One turn sends every row of this set to another row. A few are shown first. Where does it send the rows asked after them?
q219: [-10  -2   5  -3   6 -12 -10   2  19  -2  -8   0]
q222: [ 16  11   9  -8   4 -14   7   1   4   4   8  12]
q204: [ 18 -10   4  -8  -5 -12  13  14  -5 -10  -7 -13]
q919: [ -6   0   1 -10  -6   9  -7  -6   4  -3  17  -9]
q832: [ -5  -8   7  -5 -13 -20 -15  13  -2  -1  -6 -11]
q211: [  6  11  13   7 -13   0   9  11 -10  14   8  -8]
q839: [  6 -11  14  11  17   8   1   0   7   8  -3  -2]
q225: [ -3  13   6  -9  -6  -8 -15   2  -4 -12  -9   9]
q761: [19  6 -9 -4  1  5  7  6  4  4  5  5]
q256: [ -4 -21   9   0  -5 -11  -1  13   7  12  17   8]
q910: [ 18   7  19   0   1  -7  -2   1 -17 -12   8   8]
q193: [ -5  -4  17   4   3 -19   0   5  11  -5 -17   7]
q488: [-11  -3  13   5  -4   2  22  -6   6   0  -1  -9]
q812: [ 13 -11  10  14 -18   0   5   4 -10  14   0   3]
q471: [ 12   5  23   4   0   3  -3  23 -14   2   4  -4]
q692: [  8 -10  20  -9 -16   8  -4  -8   4   2   9  -9]
q516: [ -4  -2   6  -2  -3 -15   4   5   5 -18 -20   2]
q914: [-13 -12  13  -7 -11  -8 -12  14  13  -8  -5  -8]
q666: [ -5  -4  13   1   0  15   5   6  12 -19   9  -9]
q202: [ 14 -11  12   3  -6 -14   1  17 -20 -12   8  -5]
q603: [-17   4  13  13   7  -3   6   7   6  -1  15  -5]
q946: [  5 -20   9  13  -8  -8   1   6   0 -22   8  11]
q996: [ -8 -10  10   4  10  13   9   3  14 -12   3   0]
q306: [ 17 -17   7  10 -14   2  10   4   0   6  -3  13]
q776: [  1  -4  19  19 -14  -9  -4  -5 -13 -10  11  -4]
q668: [ -6  -2   8 -11  -8  15   2   5   6  -7  12  15]
q992: [-11   0   9   3 -10 -14  -9  18 -11  -9 -12  -5]
q769: [  9  -9  12   3 -12   3  22  22   6  -4   1   4]
q32: [-10  -7  -8   3   3   4  -2  14  -6   8  10 -10]
q757: [-11   5  21  -2  -3   1 -18   2   8  -3  -7  -6]
q283: [ 17  -6   9   4   6 -20  14   0  -7 -13   1   4]
q53: [ 11  -4  -4  13   4  -6 -11  -9  -5 -11   9   3]
q970: [ 13  12  11  -9  -1 -19  10   2  -2   1   3  12]
q277: [  4   3  14  -9  -3   2 -21   4   2 -10 -12   3]
q178: [-7 -1 -4 -6 -4 -4 -2  3 10 -7 23 -8]
q881: [ 18 -14   7  -6  -7 -11  16  14   3  -8  -2 -13]
q711: [ 12   5  21   0   1   0  -1  25 -17  -2   0   3]
q800: [-21  -7  12   7  -4  -5   6  10   3   5  17  -6]
q574: [ 19  -8   0   7 -10   5  -1   0  -6  12   1  11]

q225 turns into q516
q32 turns into q668
And these:
q800 turns into q919
q306 turns into q812
q914 turns into q757
q946 turns into q776
q202 turns into q910
q832 turns into q277
q692 turns into q839
q769 turns into q211
q471 turns into q222
q666 turns into q603
q711 turns into q970

